Each run below is a few steps of one of 4 hidden systems, one row a step.
In the rows, zero is written as 128.
run 1, Z_862:
[[135  84  78  66 118 139 135 111 133 130 140 122 147 105 126  96 103 143
  181 145 111  52  78 136 177 151 150 100 110 182 145 124 140 180  89 151
  158  92  88 131  78 152 142 103  94 114  98  96 130 105 153 143 155 134
  136 101 111 165 156  98 135 178 140 128]
 [135 102  90  55 122 121 129 109 132 128 147 131 139 100 121 106 103 133
  173 148 110  47  84 124 175 144 145  97 124 177 145 122 143 179  73 159
  161  94  89 134  81 156 147 103 100 109 106  74 140  84 154 148 163 125
  135  99 113 153 150 104 151 182 142 127]
 [135 113 100  53 125 113 136 117 133 123 159 137 126  95 115 112 102 131
  163 156 121  49  97 108 172 140 141  92 139 166 148 115 147 173  54 164
  160  97  86 134  94 152 156 105 105 103 116  65 141  77 160 156 165 117
  133  95 118 146 144 117 169 188 145 128]
 [138 130 120  55 129  98 128 120 126 120 163 142 112  89 119 120 103 123
  147 155 128  51 113  99 155 135 137  89 152 153 146 113 150 171  40 170
  158 102  93 147  99 158 160 112 115  99 127  59 141  71 162 154 166 107
  126  93 120 130 139 120 174 183 148 120]
 [141 144 133  59 133  87 128 128 123 110 162 148  99  94 115 132 110 122
  128 156 137  55 132  94 144 131 132  84 171 136 142 111 151 159  36 169
  152 109 101 148 116 154 163 117 122 103 135  58 145  62 165 154 168 104
  120  92 122 117 137 131 186 177 143 117]
 [143 156 142  72 135  85 127 130 124 109 162 153  83  94 118 138 114 111
  115 154 146  69 146  82 130 124 129  88 180 120 143 106 150 143  30 167
  146 122 109 148 129 151 169 121 136 101 142  67 153  64 163 158 160  94
  117  92 123 108 127 137 190 173 144 113]]
run 2, Z_181:
[[145  66  70 141 131 165 115  91 128 120 113 138 141 126 172  62 161 176
  199 101 109  95 121 165 185 121 158 129 130 141 158 132 143 138 132 135
  132 127 115 111 139 137 121 121 112 123  72 157 139 169 150 120 154 110
  136 126 136 145 194  84 109 169  86 134]
 [139  60  60 154 140 170 116  92 129 126 104 133 150 133 169  69 166 174
  200  95 110 111 118 172 176 120 154 139 115 142 150 137 140 129 150 123
  127 118 125 114 138 131 110 130 108 129  70 171 132 175 138 116 146 119
  133 131 138 150 190  82  99 155  87 135]
 [134  66  70 171 132 177 118 102 133 129  97 130 156 139 168  75 163 173
  192  92 109 127 114 180 167 124 146 149 104 140 145 136 131 126 176 112
  118 122 130 111 134 124 103 131 112 140  77 181 122 188 128 111 134 129
  136 145 139 149 184  84  83 140  92 137]
 [131  75  75 174 128 182 125 105 138 131  94 123 160 145 160  79 160 166
  182  90 102 147 110 175 160 129 141 151  96 139 136 144 122 121 192 100
  114 125 132 111 131 120  97 139 110 136  82 194 116 192 117 103 122 137
  134 148 136 151 171  90  71 125 102 140]
 [125  84  83 182 124 183 122 115 138 133  90 117 165 155 160  93 154 154
  164  90 107 165 112 174 143 124 138 166  94 140 132 142 122 119 202  96
  104 130 137 112 131 109  91 142 112 143  93 201 119 198 106 101 107 150
  137 155 134 149 161 105  67 104 107 139]
 [120  94  95 184 119 180 128 128 139 140  88 111 165 159 144 107 148 148
  153  91 104 177 112 166 127 130 131 164  82 131 122 142 114 108 213  88
  104 131 144 117 129 109  91 147 117 144 104 207 108 196  96  94  95 156
  131 161 129 144 145 115  62  92 118 138]]
run 3, Z_425, 6 rows:
[[112 133 133  65 108 118 151 143 134 148 147 103 155 122  89 154  65  99
  108 157 122 102  59 119 127 173 122 111  97 191 107 131 109 166 129 139
  151  78  89 123  62 142 132  98 100 132 162  74 116  92 120 158 113 178
  142 119 101 167  92 150 138 129 171 130]
 [106 136 144  73 108 121 152 143 131 164 144 102 162 128  88 153  72 106
  103 163 129 119  61 126 127 176 121 119  82 190 102 135 102 170 146 128
  151  82 100 114  73 134 128  89 102 147 163  80 119 101 113 155 112 184
  142 128 104 164  81 149 129 116 164 130]
 [100 124 149  87 108 120 147 138 123 172 137  97 172 130  92 156  76 109
  104 161 129 133  68 136 127 177 128 131  77 183  95 153  92 156 166 124
  157  90 113 110  82 120 123  80 115 151 160  84 115 117 112 159 110 186
  148 129 111 171  71 151 130 107 149 131]
 [ 97 120 157 100 113 120 143 130 114 178 134  95 182 130  95 163  85 109
  100 162 134 147  80 147 123 183 126 146  67 176  90 165  86 155 175 119
  152 102 129 102  91 115 116  70 121 160 156  86 119 132 114 158 116 178
  157 138 114 173  69 151 132  99 134 135]
 [ 93 116 162 116 120 120 139 123 109 185 130  96 184 136 101 158  98 116
  100 162 138 163  95 155 123 178 127 152  73 165  91 178  81 148 181 111
  155 114 145  96 106 110 112  66 132 167 154  94 124 144 113 153 121 175
  156 139 120 171  72 148 131  94 118 134]
 [ 93 112 156 130 129 121 131 117 101 187 126  99 181 137 106 154 114 123
  105 159 141 170 112 167 125 178 131 163  70 155  88 185  82 146 186 116
  153 123 158  91 123 106 113  66 142 171 148  93 125 158 112 156 129 165
  159 141 124 170  75 142 137 101 109 132]]
run 4, Z_345 (6 x 64):
[[155 168 111 143 116 138 140 163 166  73 120 146  76 139 135 122 125 111
  119  93 119 118 137  83  96  88 118  94 166 101 154  59 168  97 103 128
   92 125 102 174 131 140 132 206 120  91 130 176 115 102 114  93  92 117
  101 130 115  79 157 142  97 124 167 121]
 [149 167 116 134 118 136 141 168 172  78 124 140  80 140 127 130 114 105
  106  93 114 121 125  81  90  90 113  96 160 111 151  57 162 100 104 128
   90 118  95 169 122 141 132 205 121  94 137 172 117  97 108  97  86 124
   97 127 113  81 146 151 101 119 176 118]
 [144 173 120 126 110 135 146 173 169  81 127 138  83 138 122 135 104  99
  105  99 115 124 116  75  87 100 109  97 153 120 142  59 156 101 107 128
   94 115  93 173 114 135 133 200 121  96 145 164 114  93 102 101  79 134
  103 130 110  84 137 157  93 113 188 121]
 [146 174 128 123 106 136 146 177 171  90 129 133  88 140 115 147  98  92
   94 104 119 129 110  80  82 105 102  96 145 125 136  63 152 107 116 125
  103 108  93 171 107 138 132 195 116 102 157 157 112  93 100 104  75 145
  106 132 108  91 132 160 101 105 188 124]
 [138 179 133 117 107 130 150 181 168  98 130 124  97 143 106 148  91  87
   86 112 121 130 102  77  82 121 105  94 137 133 128  69 145 113 122 121
  101 103  91 165 101 139 129 183 122 103 163 156 109  91  96 109  76 155
  110 131 106  95 119 165  97 105 194 127]
 [134 176 134 109 102 130 153 183 167 100 124 122 104 141 100 154  86  87
   88 121 115 133  92  80  81 123 106 101 125 140 123  73 136 117 130 123
  106 102  93 161  90 132 123 173 116 105 169 144 110  89  95 112  75 163
  112 134 102 105 108 167  95  98 200 129]]

Name the system that made each run.
run 5 (6 x 64):
[[102 123 153  92 110 112 147 135 118 180 142  93 171 131  91 157  82 112
  102 167 132 138  76 140 123 180 127 142  74 176  95 156  89 159 161 126
  156  95 125 106  90 118 124  76 122 155 164  82 124 118 113 156 114 180
  149 131 110 168  69 153 139 107 143 133]
 [ 91 122 159 107 118 116 140 126 113 187 136  94 180 133  95 160  93 109
   98 165 136 158  89 150 123 179 127 150  73 169  89 169  81 151 176 119
  155 107 136  97 103 110 115  72 125 162 164  82 123 133 113 158 118 177
  153 136 117 171  70 154 134  99 133 135]
 [ 94 116 162 120 124 117 135 123 103 186 129  95 181 137 104 161 104 115
   95 160 142 163 101 156 122 174 128 159  78 157  96 180  81 146 178 116
  152 113 152  94 116 108 112  68 134 168 153  87 129 146 115 156 124 171
  158 143 121 167  71 147 133  93 115 137]
 [ 98 110 170 132 133 114 129 114 101 191 130 101 179 135 113 158 123 124
   99 159 144 177 123 169 125 168 129 169  80 144  92 192  82 137 185 116
  150 129 164  90 133 107 109  65 147 172 152  93 125 155 121 157 127 159
  155 145 131 162  72 141 142  99 101 137]
 [101 109 172 142 138 117 122 104  90 184 123 105 176 140 120 152 133 133
  101 156 151 176 144 172 124 164 135 172  92 134  96 196  77 135 182 113
  144 138 172  86 145 102 115  64 153 173 143  95 133 165 127 157 135 147
  153 145 139 162  81 137 145  99  82 134]
 [103 106 171 156 147 115 117  99  85 179 121 117 166 135 130 150 147 137
  104 152 154 176 154 175 134 151 137 170 102 120 100 189  85 123 178 118
  149 150 179  86 165 101 112  62 161 173 134 104 139 171 130 151 141 134
  153 142 142 150  86 131 152 105  75 133]]
	Z_425
run 6 (6 x 64):
[[136  63  65 112 115 171 131 102 137 144 118 111 169 127 142  76 122 163
  191 117 101  91  72 170 181 149 153 132  86 186 137 135 128 164 157 131
  145  94  95 112  90 138 106 109  94 130  91 142 118 153 136 132 136 156
  143 126 118 173 166  94  95 153 118 134]
 [131  67  68  91 115 159 133 103 135 139 128 112 162 117 135  80 117 153
  196 130 105  77  64 162 182 152 155 123  91 191 139 132 132 168 135 143
  151  96  90 117  83 144 121 100  91 127  88 118 123 137 141 136 142 158
  143 123 115 177 162  93 104 164 123 136]
 [126  75  72  73 120 145 137 104 133 142 135 118 162 106 128  88 104 150
  188 137 108  64  67 148 180 155 153 114 100 192 142 135 131 178 115 151
  161  90  91 116  78 147 127  95  94 125 100 100 128 117 146 150 155 151
  136 113 115 172 155  95 125 170 132 131]
 [128  92  83  64 119 133 134 113 129 138 143 118 149 100 116 100 102 141
  175 149 111  59  73 139 175 154 150 104 109 188 136 126 133 186  90 154
  163  91  89 126  75 151 136  94  97 119 112  84 134  98 154 151 159 140
  138 106 114 170 151 104 141 179 135 128]
 [130 108  95  56 120 117 137 114 129 132 151 127 139  97 113 112  97 133
  163 158 112  47  83 120 169 153 146  97 125 178 141 125 142 179  69 165
  161  91  91 130  76 154 146 100 100 115 115  69 133  84 153 157 162 134
  132  97 115 158 142 113 158 177 145 125]
 [131 121 109  51 124 106 136 114 126 127 160 130 124  92 110 121  99 123
  151 158 121  51  88 107 158 146 140  92 135 168 140 119 145 173  59 164
  164  96  92 135  79 158 152 105 105 105 124  58 135  72 158 158 160 123
  127  95 117 140 137 117 171 179 146 124]]
	Z_862
run 7 (6 x 64):
[[143  71  87 166 146 151 107  84 111 126 112 140 143 125 179  79 181 179
  188 107 121 123 158 175 171 113 158 146 137 115 153 150 134 123 147 129
  123 142 149 106 168 123 121 120 128 135  75 159 137 180 149 120 160  97
  133 130 148 136 180  85 123 157  70 131]
 [135  69  88 181 141 165 108  91 116 126 103 137 143 137 173  79 181 176
  183  90 118 137 155 171 165 109 153 153 125 114 153 147 138 114 160 116
  122 147 151 109 167 117 110 132 132 134  77 175 133 189 138 109 151 104
  136 134 148 134 179  88 107 145  75 138]
 [134  80  89 186 140 169 107 100 125 129  97 135 146 144 170  85 181 168
  176  93 117 150 147 175 156 109 145 158 123 112 140 147 130 111 174 114
  118 146 154 109 165 109 103 138 131 142  83 186 129 193 129 105 135 114
  135 143 147 132 178  90  98 130  82 139]
 [135  91  93 198 138 172 113 105 130 127  95 127 146 153 169  90 181 161
  164  91 114 167 148 173 145 107 142 161 114 111 142 138 127 103 187 105
  105 141 153 114 162 110 102 149 127 141  87 196 122 200 117 100 122 121
  129 147 146 128 170 100  83 113  87 139]
 [134 100 101 203 130 174 120 119 133 126  90 124 148 155 162  93 166 157
  150  83 114 171 147 168 126 107 131 161 117 105 134 141 124  92 194  95
  102 148 153 120 159 105 101 154 133 141  96 203 122 197 106  92 106 125
  125 157 141 124 155 108  75 104 104 141]
 [128 112 109 200 125 167 124 128 139 125  92 123 142 160 154 110 163 144
  138  86 117 187 141 159 117 110 130 165 108 107 130 132 121  90 205  90
   92 148 151 124 158 104 100 162 134 143 104 208 114 189  99  86  92 135
  126 161 137 120 146 121  69  91 109 141]]
	Z_181
run 8, 6 rows:
[[120  65  92  91 130 139 120  83 111 161 135 120 163 107 137  91 125 166
  180 144 125  77  95 176 192 158 158 129 100 173 135 156 121 173 125 150
  165 103 109  99 108 137 128  68 114 142 101  89 141 138 160 155 170 129
  149 112 125 180 145  95 149 170  94 130]
 [121  79 105  74 129 127 130  92 106 156 144 117 161 100 126 104 113 153
  172 157 126  72  94 158 187 163 154 117 107 180 132 158 118 181 106 155
  173 100 113 105 101 143 137  66 116 141 107  71 143 119 165 168 176 137
  150 109 124 173 134  98 159 174 104 130]
 [123  94 117  69 129 112 129  98 106 158 155 123 155  98 119 121 106 137
  152 165 137  68  98 143 175 166 148 114 114 174 128 154 119 182  90 160
  177 101 109 108  97 145 144  62 115 135 122  57 144 103 163 171 173 134
  147 101 120 173 124 112 171 171 114 123]
 [121 110 134  52 130 100 136 110 108 153 161 123 143  97 109 133  96 128
  137 170 137  71  94 129 165 162 143 105 122 168 126 149 124 178  76 164
  171  97 111 113 101 146 150  70 118 129 136  41 147  87 160 174 165 130
  143 101 120 161 111 127 180 174 125 123]
 [122 134 142  51 135  96 138 119 112 148 166 124 127  95 101 148  93 118
  119 174 140  70 110 109 150 159 129  98 132 158 122 145 123 172  71 164
  167 101 111 121  97 149 157  78 130 126 145  39 141  75 155 175 168 128
  140  96 116 152  99 135 186 163 140 118]
 [121 152 165  54 126  80 135 132 111 137 168 130 113  97  98 158  92 105
  104 180 146  77 117  95 133 154 130  95 141 150 120 129 124 167  57 167
  163 111 112 129 108 151 158  87 136 121 162  43 141  65 157 173 162 127
  132 102 115 137  92 145 190 161 145 114]]
	Z_862
